-79; -59; 71; -46; -75; -61; -59
8; 6; -18; 29; 7; -8; 8
72; 55; -66; 42; 67; 56; 52
71; 53; -61; 32; 68; 62; 52
|
72; 55; -66; 42; 67; 56; 52
71; 53; -61; 32; 68; 62; 52
8; 6; -18; 29; 7; -8; 8
-79; -59; 71; -46; -75; -61; -59

1; -39; -13; 33; 9; -35; 44; -32; -1; -62; 7; 37; -24; 42; -5; -46
3; 50; 24; -41; -8; 53; -35; 48; -6; 60; 7; -27; 32; -39; -3; 59
-23; -26; -25; 56; -10; -38; -4; -26; -2; -20; -29; -20; -9; -8; 15; -52
-9; -44; -19; 35; 20; -47; 38; -50; -9; -68; 0; 32; -33; 34; 8; -59
|
3; 50; 24; -41; -8; 53; -35; 48; -6; 60; 7; -27; 32; -39; -3; 59
1; -39; -13; 33; 9; -35; 44; -32; -1; -62; 7; 37; -24; 42; -5; -46
-9; -44; -19; 35; 20; -47; 38; -50; -9; -68; 0; 32; -33; 34; 8; -59
-23; -26; -25; 56; -10; -38; -4; -26; -2; -20; -29; -20; -9; -8; 15; -52

27; 46; -2; -58
54; -20; -49; -49
55; -3; -27; -24
-45; 8; 60; 44
29; 52; -43; -44
-43; 0; 48; 52
|
55; -3; -27; -24
54; -20; -49; -49
29; 52; -43; -44
27; 46; -2; -58
-43; 0; 48; 52
-45; 8; 60; 44

28; 7; 40; -40; -24; 5; 16; -3; -60; -5; -28; 4; 27; 21; 54
66; -73; -32; -8; -19; 68; 21; -17; 38; 81; -71; -3; 4; 2; 38
|
66; -73; -32; -8; -19; 68; 21; -17; 38; 81; -71; -3; 4; 2; 38
28; 7; 40; -40; -24; 5; 16; -3; -60; -5; -28; 4; 27; 21; 54

-78; 41; 33
-52; 36; -57
1; 53; 33
|
1; 53; 33
-52; 36; -57
-78; 41; 33

36; -42; -37; 35; -28; 44; 33
-18; -48; -46; 45; -44; 53; 47
-7; -18; -40; 32; -47; 37; 21
0; 46; 32; -42; 26; -43; -33
24; -33; -31; 54; 50; 15; 36
-26; -38; -50; 32; -47; 37; 46
-39; -46; -34; 53; -38; 32; 40
-13; -49; -44; 28; -23; 17; 37
59; 34; 30; -46; 49; -40; -41
39; 33; 39; -37; 38; -49; -32
|
59; 34; 30; -46; 49; -40; -41
39; 33; 39; -37; 38; -49; -32
36; -42; -37; 35; -28; 44; 33
24; -33; -31; 54; 50; 15; 36
0; 46; 32; -42; 26; -43; -33
-7; -18; -40; 32; -47; 37; 21
-13; -49; -44; 28; -23; 17; 37
-18; -48; -46; 45; -44; 53; 47
-26; -38; -50; 32; -47; 37; 46
-39; -46; -34; 53; -38; 32; 40

6; 32; -9; -45; -62; -48; -19; 2; 38; -22
9; -7; 19; -9; -62; -55; 7; 2; 31; -3
-3; -6; 8; -1; -62; -21; -11; 7; 35; 10
39; 1; 60; 67; -62; -61; 16; -46; -27; 49
3; 47; 6; -45; -62; -19; -19; 2; 2; -39
21; 38; 38; 43; -62; -67; 37; -62; 31; 60
17; -21; 0; -18; -62; -29; -36; 3; 1; -33
-14; -20; 25; 16; -62; -50; 4; 10; 44; -19
40; 29; 49; 59; -62; -75; 36; -48; 12; 58
|
40; 29; 49; 59; -62; -75; 36; -48; 12; 58
39; 1; 60; 67; -62; -61; 16; -46; -27; 49
21; 38; 38; 43; -62; -67; 37; -62; 31; 60
17; -21; 0; -18; -62; -29; -36; 3; 1; -33
9; -7; 19; -9; -62; -55; 7; 2; 31; -3
6; 32; -9; -45; -62; -48; -19; 2; 38; -22
3; 47; 6; -45; -62; -19; -19; 2; 2; -39
-3; -6; 8; -1; -62; -21; -11; 7; 35; 10
-14; -20; 25; 16; -62; -50; 4; 10; 44; -19
